Named moves (each a turn or a mirror), then the moves between two rows, first move first; the first pair answered
Q_35:
[2.6,-12.1,-16.0,-10.5,-20.4,-16.8,-0.7,-3.8,-13.9,44.3,-14.9,9.2,13.1,-14.4,-16.9,12.4,-10.4,4.9,-54.6,47.5,-9.6]  ->  [25.4,4.9,-27.2,-26.2,-13.2,-42.4,-5.0,5.9,-9.5,25.1,-4.0,-26.5,9.3,-0.9,-24.2,-4.2,-30.1,-11.0,-29.9,42.8,0.2]
[20.2,12.6,12.7,17.7,-11.3,-11.0,-24.2,-16.4,-18.2,-4.0,-23.7,-5.1,18.1,-5.7,-6.2,1.5,15.3,-8.7,-15.3,23.5,-16.0]  ->  [24.9,15.4,9.9,17.3,-11.9,-15.1,-23.1,-11.0,-19.0,-6.5,-23.8,-13.9,18.7,-3.1,-7.9,0.0,13.5,-11.2,-13.6,24.7,-14.0]
[-2.2,1.6,10.3,12.8,-0.5,5.4,1.9,-6.9,16.5,-25.9,-3.2,5.3,-8.5,-11.3,5.6,-2.1,6.7,-1.7,6.4,-17.6,13.8]  ->  [-1.8,2.5,7.4,12.6,-1.0,5.1,2.3,-6.1,17.1,-26.4,-2.1,8.8,-7.4,-9.7,4.4,-3.5,6.1,0.3,7.0,-17.0,13.7]
[-19.1,-15.5,0.9,5.1,4.8,2.3,7.2,-25.7,20.6,19.0,-17.2,0.7,-2.3,-0.3,27.3,-0.2,20.9,5.1,-6.4,-24.7,-1.9]  ->  [1.9,-1.2,-10.0,-4.3,9.8,-16.5,2.1,-17.3,21.8,4.1,-9.4,-26.9,-3.9,11.1,20.8,-11.7,3.8,-14.4,16.6,-27.5,10.0]
Q_950:
[17.1,-2.4,-22.3,-38.4,6.1,-33.4,-13.4,36.0,-3.5,-9.5,32.1,-13.7,-13.2,20.4,-17.8,-17.7,-40.0,2.5,15.1,-24.4,22.9]  ->  [-12.0,33.3,-2.3,23.6,-7.6,-17.7,6.8,-38.8,23.0,-39.2,2.9,-18.0,-21.2,-32.8,-7.5,-22.0,10.7,-21.7,18.1,-24.8,17.7]
[-24.0,-14.5,-4.0,7.0,7.2,-0.7,-15.5,3.7,4.0,20.2,15.5,17.3,3.2,2.4,-8.3,20.6,8.6,9.7,-7.3,1.5,0.5]  ->  [-5.1,1.7,-11.7,-5.2,7.7,-17.7,-17.9,9.2,7.5,12.9,22.7,-11.9,7.9,9.2,-16.7,6.9,-9.1,-7.0,9.9,4.2,10.0]
[-5.8,-22.0,17.3,-5.0,8.5,4.0,-0.6,14.0,-7.6,18.6,4.3,13.5,-5.7,-5.4,7.9,9.2,9.5,12.3,3.0,2.3,-4.6]  ->  [14.8,-3.5,5.2,-15.7,11.2,-14.8,-3.1,16.9,-6.0,8.5,5.5,-16.9,-1.6,2.4,3.5,-5.8,-5.6,-7.8,21.2,5.0,2.6]
[-4.8,17.9,24.2,-5.3,-14.0,1.5,13.2,-29.3,-26.9,-14.1,-21.0,39.4,6.4,9.8,-5.3,2.3,-9.2,3.2,14.4,-0.7,2.8]  ->  [6.0,9.2,20.6,-20.2,-13.8,-3.4,6.4,-8.0,-31.8,-3.6,-14.1,36.5,11.2,24.0,-4.3,3.9,-21.5,6.7,14.8,-0.7,5.2]
Q_915:
[-0.5,11.3,4.8,10.6,1.9,-8.6,-6.4,-7.8,13.8,-25.5,0.5,-5.9,-23.0,-6.8,2.8,-13.0,6.2,9.5,19.9,-24.7,3.7]  ->  [-7.5,-17.6,7.0,-6.5,2.9,5.6,-13.3,17.8,-5.7,24.7,5.6,19.7,-2.7,4.7,4.1,-0.2,-3.9,24.4,-6.1,5.9,-16.4]
[4.3,5.3,-8.7,-11.5,-1.7,-27.0,0.9,18.3,-6.3,-0.3,19.9,-3.6,-5.0,15.7,-11.7,-4.5,-12.6,-9.5,5.1,0.4,9.6]  ->  [-3.5,-3.3,-3.0,-5.7,-2.4,-19.0,5.9,13.6,0.9,-14.3,10.0,15.4,-15.5,11.5,-6.6,5.0,1.1,5.3,4.4,-23.6,15.1]
[-8.3,19.1,-7.3,14.6,-3.4,-3.5,7.3,-29.9,-7.2,12.3,0.9,-23.0,16.1,-18.9,-10.4,-16.2,0.2,-22.9,2.5,35.2,-13.6]  ->  [-24.5,4.9,1.5,30.2,-7.0,10.9,16.7,-33.4,6.9,-9.5,-9.6,11.6,-6.0,-28.1,0.9,0.2,20.5,4.8,-6.8,-2.7,-7.1]
Now pairs of rows:
(2 to 3 moves a pair)
[1.2,-27.5,-12.1,0.8,23.0,5.9,-16.7,14.9,22.5,7.9,0.7,2.4,-3.5,4.1,-3.4,9.2,-25.5,36.3,-13.8,-18.0,14.2]  ->  [-14.2,4.4,-2.5,34.5,17.8,11.3,-5.2,-31.4,33.5,-4.6,-15.7,-18.3,1.7,-26.5,-0.2,-1.9,-2.9,4.7,-9.1,-1.7,6.3] | Q_915, Q_950, Q_35
[0.6,8.1,-1.0,-6.8,-0.2,-8.0,-14.2,-5.5,-20.9,38.2,11.3,-23.1,29.2,1.8,-6.7,-13.7,-11.4,-26.7,-3.3,52.6,-22.7]  ->  [-16.2,-7.5,5.9,4.3,-6.1,7.3,-10.8,-4.2,-21.9,49.4,7.6,6.6,27.4,-7.0,-0.4,0.1,2.7,-11.3,-18.1,49.5,-28.3] | Q_950, Q_950
[-6.8,-39.4,-11.4,-28.8,-10.2,4.1,0.3,17.1,1.9,23.5,-7.1,28.3,13.0,23.7,1.8,-0.6,-10.9,8.5,-18.5,24.8,-9.8]  ->  [-23.9,-25.6,-3.9,-2.1,-14.6,13.8,10.4,-14.9,7.4,22.7,-19.2,25.2,14.4,-2.2,6.8,-2.7,8.9,-2.1,-21.0,34.2,-17.7] | Q_950, Q_35
[-9.3,-12.3,15.6,-21.7,7.7,19.0,-13.7,12.1,5.7,2.2,-12.7,36.8,-20.9,-8.1,-6.5,14.0,-4.1,16.9,-7.4,-22.1,-7.1]  ->  [0.0,20.1,10.6,-10.3,7.1,6.7,-8.4,-12.0,21.7,-26.6,-18.2,0.5,-24.1,-17.5,-13.2,-0.8,-1.6,-9.3,17.9,-29.5,2.1] | Q_35, Q_950
[-30.6,-17.5,0.6,-9.0,7.1,22.2,10.6,1.5,-13.4,13.9,-9.4,22.0,-14.9,-12.2,-4.9,8.3,9.1,25.1,-5.5,2.2,-19.1]  ->  [-11.7,-21.7,-6.9,-24.6,13.3,8.1,6.1,25.6,-7.0,-4.2,2.0,14.3,-25.2,3.7,-8.5,5.4,-4.6,30.3,9.6,-21.4,-4.8] | Q_915, Q_915, Q_950
[-2.9,21.2,8.6,40.7,-43.5,-5.3,20.7,-21.4,26.5,3.2,-14.2,-2.2,-0.1,-22.4,6.4,-7.1,-8.8,-46.2,-2.8,19.0,2.4]  ->  [12.8,2.6,0.6,17.5,-35.1,-16.2,19.3,15.6,36.5,-32.2,-2.9,12.3,-30.8,1.0,5.5,0.1,-15.9,-14.8,9.3,-38.8,29.1] | Q_950, Q_950, Q_915
[7.5,6.8,-12.7,-14.9,6.9,-11.4,3.8,2.3,-29.8,33.1,5.6,-11.8,28.6,7.2,11.7,-22.2,-25.4,-9.5,-12.8,35.2,-13.3]  ->  [-20.0,-12.5,2.3,9.5,5.9,8.5,21.6,-7.4,-8.6,-1.6,-6.3,42.0,-6.1,-12.3,26.7,1.2,11.5,31.3,-25.0,-19.9,-4.2] | Q_35, Q_915, Q_950
[1.2,8.4,-6.6,-33.2,-2.1,-13.5,-13.2,21.8,-14.4,-21.2,6.9,18.5,-24.6,12.1,-17.3,1.0,-22.4,22.9,10.6,-10.3,29.1]  ->  [-30.5,15.0,9.5,8.2,-12.7,4.8,4.2,-22.5,-1.7,-30.7,-13.4,34.9,-26.6,-21.8,-5.2,5.5,14.4,18.9,-0.3,-5.4,14.3] | Q_950, Q_35
[9.0,-1.1,-6.9,-18.6,0.5,-4.1,-11.0,16.6,-12.7,18.7,7.8,-5.2,11.8,10.7,2.5,1.8,-12.2,-6.2,4.5,24.7,-3.6]  ->  [-4.7,-16.9,-1.6,-15.1,-2.4,6.8,-7.1,19.8,-11.2,14.2,1.3,25.3,2.1,4.1,9.4,14.2,-0.9,17.2,-9.0,7.6,-7.1] | Q_915, Q_915
[-12.4,-14.4,10.7,4.9,-5.5,3.7,4.7,0.1,8.0,-2.9,-5.7,23.2,-7.9,-11.5,8.7,8.6,25.4,33.9,-7.6,-0.3,-5.4]  ->  [13.8,-5.8,-4.3,-22.7,0.0,-23.2,-3.9,21.0,9.4,-15.5,8.9,-10.9,-12.2,12.1,-0.9,-5.4,-2.1,24.8,14.4,-12.0,9.0] | Q_950, Q_915
[5.5,1.3,8.0,12.8,-0.4,11.6,-5.8,-16.8,15.0,-23.7,3.5,5.2,-20.1,3.2,-8.2,-11.8,14.3,-18.5,-20.1,-9.0,21.7]  ->  [-1.6,-12.1,12.0,9.2,1.1,16.9,-4.9,-7.4,10.0,-10.0,6.5,26.9,-16.1,3.9,-5.0,-2.5,18.3,-5.8,-32.5,-3.9,16.9] | Q_915, Q_915, Q_915
[-13.2,-6.8,8.5,2.5,1.6,11.1,11.6,3.1,-12.9,13.7,-8.4,6.0,4.8,-6.2,6.1,15.7,6.8,10.6,-16.1,4.9,6.3]  ->  [-1.7,15.5,4.8,7.8,2.8,-0.2,14.3,-9.3,-6.3,-2.0,-7.4,-23.1,3.9,-7.4,1.7,1.2,3.4,-13.0,2.5,8.3,11.7] | Q_950, Q_950
[3.8,27.4,-7.4,0.3,11.7,-14.7,12.4,-15.1,12.2,-34.7,-0.5,-17.0,-6.4,2.9,12.3,-8.9,15.8,-20.8,6.9,-14.8,17.2]  ->  [-12.5,-0.6,-0.1,-6.4,6.5,3.3,2.5,-3.6,-11.1,28.5,2.6,4.9,21.0,0.2,14.7,0.5,10.2,-20.3,-25.3,35.6,-11.8] | Q_35, Q_915
[-11.5,-16.7,-1.1,-3.7,0.8,15.6,-2.6,23.1,0.4,11.1,-0.1,39.8,3.7,-13.4,9.8,11.2,-3.8,30.8,-8.0,-24.9,2.4]  ->  [-16.5,14.9,-1.9,22.5,-4.6,9.7,5.7,-14.0,17.0,-15.2,-11.0,12.0,-1.7,-32.4,9.6,-0.7,13.4,7.1,11.3,-28.1,5.5] | Q_35, Q_950, Q_35
[5.0,-13.8,0.1,-23.0,4.5,-5.9,-2.3,15.1,-3.1,2.9,5.4,4.8,-1.0,22.7,1.0,8.0,-5.2,14.8,-9.6,-18.1,1.7]  ->  [4.1,9.4,-0.7,-2.6,2.6,-10.0,6.5,-12.2,9.2,-24.1,-2.1,-19.4,-10.1,4.2,1.9,-1.2,6.0,-7.5,11.8,-20.2,10.8] | Q_950, Q_950, Q_35
[-8.2,5.9,4.0,23.6,-9.0,7.3,2.2,-23.6,15.0,-2.2,-10.7,4.3,2.4,-5.1,-13.1,-5.8,14.5,-7.8,-2.9,-2.4,-6.7]  ->  [-4.6,-9.8,-2.0,11.6,-4.9,6.2,-1.5,-1.1,12.9,-8.1,-8.0,22.3,-11.6,6.8,-10.3,2.2,11.5,15.6,-2.5,-25.0,4.2] | Q_950, Q_915, Q_915
[-22.7,4.3,12.0,13.6,-7.5,23.3,5.4,-19.5,6.5,-6.0,-14.8,12.0,-7.6,-17.1,8.8,7.5,18.0,0.7,-6.8,-13.8,-3.7]  ->  [-18.9,16.2,9.6,17.6,-6.3,13.5,5.8,-26.3,13.9,-16.6,-12.4,-5.3,-10.9,-13.9,7.4,-0.1,15.0,-9.2,3.9,-11.5,1.4] | Q_950, Q_915, Q_950
[3.5,11.7,3.3,-6.1,0.3,11.2,6.5,-3.5,9.5,-29.5,-12.9,66.5,-19.4,-13.5,-20.9,4.1,-4.6,-1.3,-29.9,15.7,-1.8]  ->  [6.4,22.7,2.4,-2.6,0.1,5.4,9.1,-13.2,14.4,-45.3,-12.6,57.2,-22.1,-14.3,-21.5,-0.8,-2.2,-14.4,-19.9,9.8,3.5] | Q_35, Q_950
[-11.1,-1.2,-2.8,18.0,-2.1,7.9,-0.5,-15.7,5.7,-11.1,-5.0,11.9,-9.8,-12.0,-1.8,-2.3,17.3,3.8,-4.0,-9.3,-2.5]  ->  [11.7,3.4,-12.1,-3.8,1.6,-13.2,-9.7,3.3,1.5,-10.5,9.7,-16.5,-4.4,3.6,-8.6,-12.6,-8.4,-5.9,9.6,-8.0,6.3] | Q_950, Q_950
[-15.8,-2.3,6.2,9.2,-10.7,5.5,-4.4,-11.7,-12.0,26.6,-0.3,9.8,9.9,-5.2,7.7,3.8,6.1,-1.2,-14.3,19.0,-14.1]  ->  [-4.0,11.2,-2.7,8.8,-8.8,-6.1,2.7,-6.0,9.4,-24.2,-1.8,-1.7,-17.7,4.7,8.7,0.6,4.4,3.8,10.8,-30.6,10.6] | Q_35, Q_915, Q_35
[-2.9,30.0,-1.9,10.7,-7.1,5.7,10.5,-39.3,34.1,0.4,-7.5,5.4,-6.9,-8.7,19.8,12.4,23.5,-28.5,-10.3,-3.4,4.7]  ->  [-9.6,2.5,2.0,-4.0,-8.2,12.9,6.4,-14.6,18.5,29.1,0.6,36.9,1.7,2.6,22.5,26.2,15.3,-5.3,-33.8,5.1,-4.4] | Q_35, Q_915
[5.2,-10.9,0.9,11.0,1.3,5.5,4.7,5.3,17.5,-35.5,-18.4,-5.6,-37.5,-2.8,-0.1,1.3,-9.0,8.1,1.8,-46.2,3.2]  ->  [8.2,-25.8,0.2,-3.9,5.0,5.7,-1.2,21.4,7.2,-21.1,-11.6,-0.6,-32.5,9.3,1.5,3.9,-19.3,12.1,-2.0,-44.1,0.5] | Q_35, Q_950
[10.2,-2.2,-1.0,-23.3,13.2,-9.0,10.2,25.8,-22.4,-6.6,18.7,-24.1,10.1,-16.9,15.7,0.8,-16.4,-2.1,6.3,29.8,2.1]  ->  [-12.1,-15.2,10.9,-4.3,12.8,10.5,23.2,11.4,-12.8,-20.5,4.2,12.4,-3.1,-33.8,27.2,14.5,11.3,20.8,-10.3,5.6,1.4] | Q_35, Q_915, Q_915
[8.4,-16.6,-2.4,-16.8,13.7,13.3,-5.6,14.4,-2.2,5.0,-1.6,14.8,-2.3,0.5,4.6,5.0,-8.3,25.0,-17.2,-14.4,1.1]  ->  [12.5,18.4,-7.2,-1.8,13.3,1.9,1.0,-12.0,10.1,-24.0,-8.3,-19.1,-3.5,-12.4,1.5,-11.0,-0.7,-5.0,7.6,-13.5,9.3] | Q_35, Q_950
[-21.7,-21.0,-0.7,-7.7,14.4,-4.0,0.9,13.2,-17.5,35.0,1.2,-9.4,11.6,2.5,8.2,33.2,-29.4,7.6,-28.7,25.1,-11.3]  ->  [-11.8,5.5,-7.0,7.2,17.6,-20.3,12.1,-9.6,15.0,-41.8,-8.5,-28.6,-25.5,-4.4,10.4,21.1,-16.6,1.2,4.2,-32.1,19.3] | Q_35, Q_915
[-10.4,0.1,17.5,19.3,-2.0,6.6,15.4,-10.4,7.6,-28.4,-11.2,-1.4,-9.4,-7.4,-2.8,-4.1,13.0,-8.7,6.4,-7.6,0.6]  ->  [-16.6,-15.8,22.2,14.8,-3.7,15.9,11.0,-2.9,-4.2,1.8,-9.7,13.5,0.4,-7.5,0.7,5.3,13.1,-3.7,-12.2,12.0,-12.6] | Q_915, Q_915, Q_950
[-4.8,-21.2,4.4,10.1,30.0,9.2,-9.3,28.9,20.5,-30.2,-19.4,16.9,2.8,4.0,-14.6,32.9,-4.6,22.0,-7.7,-6.8,-6.6]  ->  [1.3,3.4,2.7,25.3,30.9,2.0,-1.9,4.5,32.1,-50.5,-26.7,-6.1,0.5,-11.6,-16.2,20.8,1.7,2.5,4.6,-4.7,-1.2] | Q_950, Q_950
[-3.1,-15.1,-14.0,-15.7,-4.2,-6.5,1.1,33.1,-3.4,7.5,7.8,17.7,21.0,8.6,-0.1,18.8,-16.4,36.5,-33.9,-16.4,7.1]  ->  [-17.0,4.0,-6.3,8.6,-15.0,3.4,2.7,-4.7,-5.8,28.5,-0.7,5.0,43.9,-15.9,-1.6,12.4,-2.1,5.5,-41.9,25.7,-15.0] | Q_950, Q_950, Q_915
[4.4,17.2,14.3,-4.1,-8.1,-21.6,-2.5,-13.2,6.7,14.3,28.9,-38.1,30.1,3.4,-10.0,-26.6,-16.7,-28.0,32.8,33.6,-17.4]  ->  [-38.1,-16.2,35.2,22.8,-14.1,12.4,18.4,-21.4,22.7,-13.9,8.9,35.2,-5.6,-16.4,7.5,5.4,25.0,27.7,5.2,-20.6,-14.0] | Q_950, Q_35, Q_915
[-6.1,-29.1,17.0,3.2,-24.1,-6.5,-13.4,-27.4,-14.4,23.1,-21.1,3.8,3.9,-7.7,1.0,9.1,19.0,3.6,-18.5,12.9,-5.2]  ->  [-8.1,-23.3,17.0,13.0,-24.2,-6.6,-4.8,-40.6,-4.2,2.9,-25.1,4.7,-7.8,-12.8,3.0,7.4,27.4,5.2,-12.1,-5.1,3.7] | Q_915, Q_915
[-0.2,-5.7,-2.7,-12.7,7.0,14.1,1.9,1.2,-1.4,10.2,14.6,0.5,16.3,18.5,-0.1,-14.4,-10.9,-4.8,-10.8,19.1,-5.6]  ->  [-5.6,5.4,-2.1,8.6,4.4,13.8,9.3,-22.3,9.9,-7.3,3.2,-5.8,9.5,3.1,1.4,-14.3,3.9,-14.8,-2.5,13.5,-5.8] | Q_950, Q_950, Q_915
[39.8,-0.8,-4.8,-35.7,16.7,-15.9,-15.1,17.0,-8.1,11.4,16.4,4.2,-9.7,15.1,-18.5,7.5,-1.1,-10.2,0.9,-23.6,20.9]  ->  [24.9,18.2,3.0,-3.4,11.5,-6.9,0.0,-18.0,8.8,-16.6,4.0,3.6,-24.0,-8.3,-14.3,4.9,22.9,-21.0,11.2,-36.1,26.9] | Q_915, Q_950
[-17.5,-4.4,-2.0,12.0,2.8,22.4,-13.0,-19.8,0.2,14.2,-5.8,19.3,-3.9,-7.8,9.8,30.4,20.5,15.4,-39.6,-1.1,-6.6]  ->  [18.6,1.1,-15.6,-11.9,11.4,-3.0,-17.1,3.8,12.4,-23.8,5.9,-9.4,-21.4,16.8,1.5,21.5,-3.1,16.5,-6.6,-38.3,17.2] | Q_35, Q_915, Q_35
[-7.8,-6.0,-3.9,0.9,-10.7,15.8,-13.8,4.7,1.2,0.9,-1.1,19.9,5.4,-2.2,11.4,8.9,-0.3,11.8,-9.9,1.5,-4.4]  ->  [-7.7,3.5,-1.7,10.0,-13.5,14.3,-13.7,-6.4,-1.6,8.6,-3.7,7.8,12.2,-7.4,11.3,6.3,0.7,-3.3,-7.0,16.4,-10.8] | Q_915, Q_35
[14.5,27.1,-19.8,14.9,-0.9,9.0,7.6,-17.9,-7.7,-22.3,9.1,-27.8,-20.7,-3.2,5.0,-20.4,-0.1,10.8,11.2,6.1,-5.0]  ->  [22.4,19.5,-24.2,5.9,1.0,2.7,7.5,-6.1,-9.9,-24.6,14.3,-25.7,-24.3,7.8,3.2,-16.3,-5.8,16.4,17.7,-3.4,-1.6] | Q_950, Q_35
[-4.6,-30.4,0.6,-8.3,1.7,4.8,-3.5,7.8,5.2,2.4,-4.3,43.6,2.4,4.4,2.3,21.4,11.3,19.0,-19.9,-16.6,-11.1]  ->  [20.4,11.9,-13.4,-5.8,6.3,-19.5,-0.1,-8.4,20.1,-38.3,-4.6,-8.2,-5.0,5.9,-3.9,-2.1,8.0,-13.8,18.4,-28.7,7.6] | Q_35, Q_915, Q_950
[9.2,18.5,-2.3,9.9,9.3,-6.7,14.9,-8.3,7.0,-28.5,12.4,-25.9,-23.3,5.6,10.7,-11.7,-1.6,1.3,7.5,-4.6,21.5]  ->  [11.8,17.2,-7.4,-1.0,10.1,-9.1,5.3,3.5,-9.2,6.4,18.3,-32.7,-2.3,17.9,6.7,-13.5,-15.7,-6.3,2.8,25.4,10.4] | Q_915, Q_915
[-32.9,25.1,19.3,36.3,4.4,-6.6,3.4,-38.5,22.2,-21.5,-30.7,13.6,-15.0,5.8,21.1,2.2,6.3,18.1,-3.0,-15.3,-1.5]  ->  [-30.1,-9.2,20.0,10.4,7.6,-1.5,-6.4,2.6,-4.5,30.2,-19.8,36.8,2.8,27.0,19.5,12.5,-12.7,35.8,-28.1,7.9,-13.7] | Q_35, Q_915
[-0.6,-11.4,-5.0,-10.0,-4.6,2.2,7.7,1.0,12.0,-14.3,-7.9,13.4,-21.8,-4.1,11.1,10.8,2.4,25.1,4.5,-25.2,15.7]  ->  [12.4,9.1,-12.1,-10.8,-4.0,-12.2,7.7,-6.5,16.4,-23.2,-4.4,-15.9,-14.6,-5.2,5.1,-2.9,-9.8,-0.3,20.1,-19.3,21.6] | Q_915, Q_915
[0.1,-1.0,7.5,-7.6,-6.2,10.3,3.4,6.2,-9.9,25.0,-1.8,-6.6,16.2,0.5,2.4,-0.8,-8.5,-5.9,-17.0,22.8,-11.9]  ->  [-5.4,15.7,15.7,17.5,-9.7,10.3,15.5,-16.5,7.8,-11.5,-12.7,-7.4,3.2,-16.5,4.4,-2.4,8.2,-12.1,-5.7,2.7,-1.5] | Q_950, Q_950, Q_915
[-12.3,43.6,-0.3,-21.3,0.5,-17.2,-46.9,21.1,-17.5,4.0,-19.0,-15.4,29.9,15.3,-24.0,-18.1,-15.7,11.1,20.0,2.9,1.8]  ->  [-36.0,52.5,10.4,5.7,-5.9,-1.4,-39.1,-11.5,-15.7,6.2,-31.0,-6.2,33.3,-10.7,-19.5,-14.1,7.5,4.3,9.4,14.8,-13.9] | Q_950, Q_915, Q_915
[-0.4,-65.2,-11.2,-51.6,3.9,-5.1,-8.3,50.6,-22.7,53.2,-1.7,72.2,-9.9,43.5,17.6,19.0,-19.1,38.2,-32.0,12.7,-12.8]  ->  [-44.3,5.0,15.7,50.7,-13.0,14.8,30.1,-75.2,19.5,-4.4,-52.3,44.8,-20.7,-42.1,28.3,1.6,56.6,-19.1,-15.3,18.1,-22.3] | Q_35, Q_950, Q_35
[-0.8,21.7,-18.6,-16.1,-9.0,-30.1,-14.6,-10.8,-6.4,29.1,1.5,-15.6,38.3,-39.0,-9.6,0.5,-12.8,-23.8,2.8,30.2,-16.6]  ->  [-6.9,29.2,-17.4,3.6,-8.6,-27.4,2.0,-25.9,25.7,-29.3,-9.4,-2.9,-0.4,-50.8,-1.6,9.1,9.8,-1.8,18.5,-32.7,10.1] | Q_915, Q_35
[17.5,-31.9,-15.9,-38.5,12.1,-11.0,-16.9,57.7,-6.2,7.5,21.0,11.2,-7.6,37.5,-5.4,3.6,-20.3,35.3,0.0,-28.7,20.9]  ->  [-6.6,-5.7,-1.2,-3.6,-3.9,7.4,-15.5,4.5,-26.3,64.8,7.5,-11.6,36.7,2.5,-6.3,-9.0,-5.1,-15.0,-17.0,61.1,-20.8] | Q_950, Q_950, Q_915
